(in the rows, 128 means zero)
Rotation paths and how fast each direction turns (deg/step):
Each turn is a multiple of 5 degrees from 10 to 175, or 0.
Each row of a path follows its step; steps can be skipped.
Rotation 1:
step 1: [125 135 125 128 129 129 135 129 133 135 130 120 130 132 121 124 131 135
 124 117 129 124 135 126 135 119 121 130 128 132 123 133 125 126 122 138
 123 135 129 126 130]
step 3: [130 126 119 128 125 125 133 134 121 128 128 131 125 130 120 126 136 127
 130 127 125 140 135 128 128 128 117 131 120 128 121 129 128 131 134 119
 121 135 132 134 129]
step 5: [127 126 126 131 129 121 132 131 125 130 137 131 119 127 131 126 125 130
 123 127 126 122 127 139 130 124 123 135 131 132 127 131 139 137 128 128
 113 123 120 130 127]
step 7: [135 132 124 137 129 119 127 132 126 125 125 122 120 125 135 136 126 132
 134 125 119 128 126 131 125 130 129 129 129 128 118 131 120 124 127 130
 124 126 126 140 121]
step 11: [137 120 129 127 125 127 133 129 133 134 109 124 129 128 135 121 119 126
 127 135 128 123 129 131 131 131 128 123 136 131 123 127 125 132 136 125
 128 129 129 129 128]
step 13: [131 125 128 125 138 130 134 132 134 131 126 118 124 122 131 134 126 132
 129 129 130 121 127 119 124 127 129 126 127 136 137 130 133 127 131 128
 133 144 127 128 130]
step 17: [126 132 131 125 130 125 138 121 128 133 121 128 130 133 126 130 131 137
 126 120 125 125 127 129 136 118 119 131 129 130 130 138 130 125 120 126
 125 132 129 117 128]
step 19: [132 136 123 122 130 127 133 125 128 132 129 127 123 137 125 127 139 128
 123 128 125 137 131 128 133 128 128 137 123 135 117 129 128 125 130 121
 127 134 135 139 129]
step 20: [123 130 126 125 127 116 126 126 125 130 127 120 130 137 136 121 114 128
 131 130 123 128 127 131 133 122 125 124 125 124 131 122 128 123 131 137
 131 136 122 128 130]
step 21: [123 126 129 128 123 124 134 135 129 133 136 127 117 130 120 129 125 131
 129 119 131 127 124 137 128 135 122 137 130 131 126 130 134 129 135 125
 120 122 129 126 130]
[132 130 129 128 125 128 130 132 130 127 125 130 127 127 126 129 129 128
 127 127 128 128 127 127 127 129 128 127 130 124 127 129 129 126 126 131
 127 130 127 126 127] => 70
[127 127 127 130 128 131 128 128 125 124 126 127 127 128 128 130 129 129
 128 128 125 128 128 123 127 125 128 128 127 128 128 131 130 125 131 126
 129 129 129 128 127] => 70
[126 127 127 129 126 131 130 127 128 129 129 128 127 131 129 125 129 128
 128 132 127 128 127 128 127 131 126 128 131 126 131 129 129 128 129 127
 125 124 128 126 127] => 115
[129 126 129 129 128 130 128 131 127 130 128 127 125 126 128 127 129 128
 130 127 128 129 127 129 126 129 132 132 128 129 130 126 133 130 128 127
 129 129 126 129 126] => 135
[131 126 127 129 128 128 126 127 126 129 129 127 129 129 126 129 128 126
 128 130 128 128 128 129 127 127 125 131 127 127 127 129 131 126 122 127
 125 130 130 128 129] => 155
[130 128 126 127 128 127 129 126 126 130 129 129 131 123 126 129 131 127
 128 130 127 125 127 129 129 128 130 129 129 126 127 127 126 128 131 128
 126 128 132 128 125] => 90
Rotation 2:
step 0: [119 137 132 124 117 129 121 126 128 132 135 126 132 130 133 130 138 128
 131 134 129 130 124 136 117 134 121 126 124 123 130 125 127 131 125 121
 130 127 127 129 141]
step 1: [117 133 135 137 127 117 122 122 128 124 128 140 129 128 134 130 134 131
 130 121 128 132 130 136 121 124 123 132 120 130 132 125 131 125 123 125
 135 130 137 127 130]
step 5: [124 132 129 130 134 131 127 118 132 138 134 123 128 132 128 131 136 135
 127 137 125 136 131 137 123 126 119 130 119 126 124 128 130 128 122 120
 134 131 133 120 132]
step 8: [127 132 133 128 131 124 131 120 127 126 131 130 120 122 139 125 133 143
 136 125 128 132 124 128 120 127 125 134 123 119 130 129 125 135 123 121
 127 127 126 135 136]
step 9: [124 132 134 128 130 117 122 121 116 129 128 121 127 126 130 130 139 131
 123 132 126 120 121 130 121 130 123 130 121 126 133 129 134 126 128 117
 130 125 130 126 137]
step 12: [129 127 137 132 135 122 122 127 132 131 130 124 129 126 141 141 130 134
 129 130 129 130 133 126 121 121 135 132 120 124 130 122 131 128 126 130
 136 133 128 126 140]
step 16: [126 140 130 122 120 123 122 123 131 127 127 123 131 135 134 138 137 129
 133 130 125 132 134 132 117 126 120 129 125 125 123 130 129 137 127 125
 127 128 125 133 139]
step 19: [130 127 129 134 126 126 135 118 129 136 133 134 136 129 130 132 136 134
 133 134 129 136 124 127 121 131 131 130 120 129 129 130 130 138 127 121
 142 132 132 132 131]
step 20: [128 127 128 123 129 126 118 119 127 122 139 124 130 127 131 132 139 121
 126 127 128 136 130 124 121 128 134 130 114 130 132 132 130 127 129 124
 130 130 138 131 136]
step 21: [122 128 135 126 133 128 129 127 134 131 132 126 134 134 127 140 132 136
 122 131 130 137 133 132 121 118 121 128 117 128 122 128 132 134 130 123
 136 127 133 125 134]
[131 127 130 125 127 126 131 125 129 127 126 129 130 130 127 129 129 129
 128 131 129 128 129 124 127 127 130 131 128 131 128 130 128 127 127 129
 125 128 128 127 130] => 10
[128 128 128 129 131 128 129 126 130 125 129 131 125 128 130 124 129 129
 129 126 127 131 128 129 130 129 131 127 128 130 128 126 128 128 127 129
 124 129 131 128 128] => 155
[126 129 127 129 127 129 128 126 129 127 128 125 127 131 129 129 131 126
 126 132 124 126 130 130 129 129 129 128 129 129 126 124 131 128 130 128
 128 128 127 128 129] => 160
[127 129 127 127 130 124 130 128 127 126 127 127 128 128 123 125 127 130
 124 128 130 128 130 132 127 128 127 129 127 127 128 128 130 126 128 129
 128 130 128 127 127] => 90
